(in the rows, 128 means zero)
One turn moves each row of this set onto another row. After a few examples, where does it send each row asked below?
Kevor: [146 100 121 120  94 130 119 163 117 117 133 107 177 108 129 160 113 170
 127 107 101 125 140 140 135 105 133 142 153 105 117 100 118]
Suk: [140 138 129 118  74 123 116 116 112 120 114 116 158 118 127 113 116 148
 112 135 101 115 143 104 147 126 151 136 140 126 128 128 138]
Pozug: [152 138 106 121 111 116  95 159 111 124 122 121 150 113 129 136  90 153
 133 103 107 110 161 128 140 145 132 150 142 128 140 131 147]
pafum: [124 129  96 135  92 109 115 160 122 104 129 136 160  86 161 120 110 164
 135 121 132 111 127 107 131 125 144 122 136 105 125 116 130]
sol: [133  97 123 131  99 112 103 191  99 135 131 122 152  97 144 156 105 139
 126  99 120 124 150 139 138 139 126 110 150 135 118  97 136]
sanu: [161 106 136 135  79 102 112 165 118 136 117 120 185 102 150 128 130 138
 115 121 116 127 152 136 151 140 143 113 152 133 129 118 130]
mepef: [154 150 111 126  98 135 105 143  91 119 130 132 155  89 166 152  97 154
 116 101 122 120 147 125 140 128 135 131 139 129 113  97 138]
dako: [117 120 105 120  80 111 116 158 106 119 101 103 128  95 136 140  96 154
 117  96 105 119 129 113 141 135 148 125 143 102 122 116 148]
Furu: [123 141 122 131  98 116 127 135 107 121 130 115 168 112 114 146 102 147
 124 105  97 124 138 138 118  99 110 136 147 151 107 106 152]
Muvuz: [151 117 134 150  95 125 121 142 114 108 115 147 153 118 123 106  99 141
 113 114 125 120 126 133 136 137 135 141 152 136 142 115 145]
Toz: [118 126 110 127  94 114  97 159 107 120 115 119 164 130 108 139  86 122
 132 130  97 115 145 111 147 125 126 123 118 128 131 117 136]
Dubu: [152 120 133 119 104 107  98 155 117 126 117 132 173 110 135 119 130 141
 138 125 112 139 146 130 117 121 128  92 135 129 137 141 130]
mup: [129 135 129 118  76 107 104 140 141 131 121 127 151 102 145 138 142 163
 119 132  90 126 139 112 141 119 136 109 126 127 118 109 140]
Kidi: [131 106 109 111  86 118 112 151 123 113 140 107 155  95 135 139 118 116
 116 101 132 129 158 109 135 128 117 109 151 130 117 114 107]
kates: [116 122 146 118 101 134 102 160 115 122 123 121 162 108 131 125 116 140
 112 112 124 105 139 112 139  95 146 130 133  96 136  95 143]
lod: [140 131 136 132 101 119 106 152 107 144 144 142 186 116 137 138 132 147
 127 143 106 120 154 127 138 123 128 120 136 148 119 105 131]
Bagut: [130 107 126 104 101 130  96 144 129 117  99 109 153 118 145 136 103 146
 121 116 124 126 149 138 103 124 139 125 135  98 117 104 130]
gumo: [114 137 112 129 112 116 118 149 108 122 138 131 170 112 109 147 110 141
 121 112  98 138 124 126 121 125 100 142 142 133 119  97 141]
sidoz: [129 134 129 123  71 112 109 153 126 112  93 133 164 118 130 117  98 167
 151 125 106 134 155 124 116 130 142 111 151 129 103 121 130]
didi: [108 136 120 130 108 111 126 143 122 136 134 136 169 113 100 145 115 149
 118  99  94 133 136 126 131 120 110 125 145 138 124 102 131]
ded: [117 113 112 110  89 123 105 153 113 105 140 106 162 104 138 137  99 124
 116  92 130 141 166 106 131 123 124 122 158 136 128 112 116]
tili: [122 141  92 128  87 122 127 161 116 108 120 139 151  92 155 130 104 157
 137 122 133 116 140 102 123 122 140 126 122 118 134 118 121]
roni: [133 130 110 123  85 123 112 180 124 113 126 121 170  88 156 122  90 145
 144 114 116 107 139 106 111 117 148 122 123 113 136 116 128]
nem: [139 140 133  93  94 120 124 128 140 124 132 113 148 115 139 133 126 165
 132 113 119 140 133 133 133 119 148 128 147 121 122 124 137]
Nulan: [151 134 107 143  81 104 116 140 105 129 127 120 161  97 132 140 114 147
 132 106 108 140 140 136 126 130 124  81 135 140 119 128 154]
gafes: [123 124 121 123  79 121 122 146  91 116 129 123 169 106 148 138  84 126
 132 126 106 128 144 112 161 119 133 126 136 139 100  88 116]
refar: [137 121 124 106  97 124 114 156 125 105 139 100 165  95 143 156 110 118
 129 100 111 124 168 108 116 111 125 126 150 140 122 120 130]
lefos: [125 100 132 145  79 107 117 183  92 120 110 131 169  95 121 124 127 144
 156 105 108 125 135 131 136 118 123 117 145 116 121 107 124]
pifi: [149 125 124 144  75 128 125 155 103 119 112 123 160 112 128  98  77 141
 128 117 119 111 124 142 121 119 133 140 135 139 126 109 143]
vug: [144 105 113 129 101 111 120 165  95 101 123 104 165  79 116 135 136 138
 139 109  98 122 140 122 149 119 143 142 152 126 124 125 135]
zoru: [128 101 140 119  80 118 108 134 117 129 119 109 120 107 119 125 111 143
 117 112 105 114 150 127 146 123 149 119 169 119 117 107 139]
Firo: [131 135 140 102  75 113 130 150 130 143 125 131 143 131 151 112 105 146
 142 111 121 124 142 134 131 134 131 121 143 138 122  95 133]
Pur: [160 118 129 142  89 124 127 144 105 109 128 140 164 109 118 110  79 150
 121 125 130 117 134 127 138 135 121 137 145 133 138 121 141]
sopan: [124 117 139 136  70 136 126 145 111 119 121 109 141 101 123 141 118 146
 122  93 132 129 126 133 144 107 138 128 147  97 113  95 145]
kabak: [164 125 124 160  70 137 121 162 109 116 111 129 165 111 118 147 119 144
 128 126  99 141 145 127 128 107 125 115 148 125 107 118 128]
Dutu: [121 119 114 138  99 106 113 170  96 142 109 128 159 101 124 148 130 151
 124 111 108 103 124 144 130 128 154 113 153 107 121  99 139]

roni turns into pifi
Muvuz turns into didi
Dutu turns into zoru
Now these:
gumo turns into ded
Kevor turns into Bagut
Pozug turns into Toz
lefos turns into sopan
kates turns into Firo
dako turns into Suk

One turn moves each row of this set onto another row. After a few examples, where does it send each row asked below?
Vesut: [140 157 144 129 118 139 109 132 139 114 142 128 128 104 117 129 136 141
 124 133 129 130 141 152 151 100 130 125 129 146 123 116 131]
vom: [128 166 145 137 123 143 116 136 132 103 136 109 151 117 120 135 137 147
 121 139 126 143 140 139 141 109 131 134 133 135 126 134 122]
nere: [132 130 139 137 105 108 114 129 128 127 133 139 107  95 116 118 129 136
 123 125 130 118 130 158 153 108 134 143 129 129 126 106 142]
los: [120  95 118 136 128  94 123 130 112 132 127 135 120 113 134  91 131 130
 125 124 132 120 125 151 144 118 133 139 129 125 118 119 128]
Kagu: [120 107 113 139 104 133 129 124 128 130 122 123 150 134 128 146 150 106
 131 125 131 118 108 130 127 137 127 126 130 139 146 104 114]
kup: [110 136 104 129 146 136 133 116 124 120 117 119 150 134 140 143 125 126
 125 149 113 134 119 123 112 142 121 135 130 110 110 151 125]
loru: [132 159 151 137 119 156 131 136 136 118 129 128 140 122 121 135 148 132
 117 133 124 155 129 138 137 131 115 128 128 122 122 147 124]
ran: [134 138 139 115 114 156 116 148 140 128 145 135 116 109 114 127 136 129
 126 123 137 137 133 152 140 120 123 120 115 149 124 131 144]
naba: [101 132  93 130 145 124 130 121 124 124 123 113 145 134 142 147 110 130
 136 147 116 117 122 126 114 127 132 143 137 110 114 141 121]
boma: [126 115 137 133 109 119 120 143 131 127 140 143  99 102 118 122 125 126
 126 117 137 122 124 164 150 119 133 145 125 126 116 111 144]
Guz: [121  94 120 136 126  96 125 130 113 138 124 139 116 114 134  89 134 128
 124 123 131 123 124 150 143 122 128 136 127 122 121 123 129]
pokig: [117 114 118 145 109 122 120 123 128 126 122 112 145 133 133 148 143 118
 136 128 126 109 116 130 128 128 129 127 134 135 155  96 104]
mana: [126 123 143 136 109 112 114 139 131 133 135 138  93 100 120 119 124 135
 127 119 131 117 129 160 148 116 129 141 125 123 130 110 139]
sumir: [122 144 135 118 119 163 123 155 132 117 142 117 140 123 116 133 135 133
 123 127 138 151 132 140 129 131 126 128 116 142 124 151 139]
rosil: [110 143 100 126 144 129 124 112 120 117 118 110 157 129 137 139 122 135
 125 153 112 129 126 120 113 131 128 135 130 120 117 147 128]
Bof: [114 101 112 139 109 134 126 133 129 127 128 118 142 137 131 149 142 108
 136 121 133 114 108 134 125 139 129 128 128 137 147 103 111]
favo: [143 150 153 134 116 151 125 131 146 124 135 145 119 109 120 131 146 126
 120 128 127 141 129 154 150 119 115 123 128 130 115 125 128]
toka: [101 129  90 121 139 129 130 124 122 136 120 115 141 134 138 141 112 128
 135 144 117 120 122 121 107 134 127 136 129 116 122 150 131]
Vis: [106 132  95 130 140 130 139 116 125 132 117 125 146 135 139 145 120 122
 132 146 114 125 116 123 114 136 123 139 136 107 111 148 125]
Kemu: [124  98 119 136 125  93 123 126 111 136 123 137 121 111 132  88 135 130
 123 126 130 122 126 148 144 118 130 136 128 126 122 121 129]
midov: [107 142 107 130 149 127 123 117 123 124 115 107 141 132 144 141 118 138
 129 150 108 126 127 120 109 135 121 133 129 109 125 147 120]
rined: [103 133 101 129 153 131 124 125 123 113 125 107 145 134 144 146 112 133
 131 147 116 126 124 127 111 134 129 139 130 112 112 145 121]
sido: [123  95 119 139 127  95 127 127 113 133 124 141 122 113 133  91 136 126
 123 125 131 124 123 151 146 119 131 138 130 122 114 120 128]
revuf: [105 140  99 131 141 122 130 114 124 137 113 116 140 133 141 142 116 133
 133 148 109 118 124 120 111 130 122 136 135 107 126 146 121]
gari: [115 141 146 135 133 157 122 162 139 103 148 112 127 129 129 145 124 137
 130 125 136 145 132 151 136 127 127 137 127 123 116 139 117]
Godi: [108 139  90 126 137 124 132 112 120 130 117 117 156 130 135 140 119 129
 131 150 114 121 122 120 114 125 130 139 136 118 117 145 130]
Tifo: [104 130  98 119 146 137 125 125 121 125 121 111 144 133 139 140 117 131
 129 145 116 130 123 122 106 142 125 133 122 119 119 154 132]
dogev: [132 150 154 130 123 142 107 145 144 128 139 126  99 111 126 131 129 143
 131 125 125 128 141 153 142 113 118 120 122 131 137 121 122]
Mimuz: [136 128 142 139 103 114 124 126 130 132 129 150 107  97 115 118 137 127
 119 124 129 125 124 158 154 117 127 141 129 124 121 112 144]
pape: [118 158 151 134 128 145 110 152 135 119 136 103 121 123 128 136 127 153
 129 130 124 139 143 139 130 121 121 127 123 125 144 141 116]
Lesa: [129 136 145 129 127 151 116 154 146 110 153 131 110 114 124 140 125 131
 132 122 137 132 133 164 148 114 129 130 126 134 110 118 126]
zumi: [112 106 116 142 112 127 120 133 129 126 127 111 138 137 134 150 138 115
 139 123 130 109 114 134 125 133 130 128 130 134 153  98 105]
kivut: [122 116 117 144 105 126 125 118 127 128 119 119 152 132 130 146 151 112
 131 129 125 114 112 128 129 131 127 126 134 137 151 100 108]
zibo: [131 119 135 129 102 121 121 135 128 135 134 148 105  98 112 116 133 125
 121 119 135 126 123 158 148 122 130 140 122 132 121 117 153]
Rufi: [122  97 122 140 128  92 125 127 113 135 123 138 116 114 136  91 134 130
 124 125 129 122 125 150 145 119 128 138 130 119 120 119 124]

loru turns into pape
toka turns into Godi
Kagu turns into pokig
Now these:
rosil turns into rined
Rufi turns into Guz
nere turns into boma
dogev turns into ran

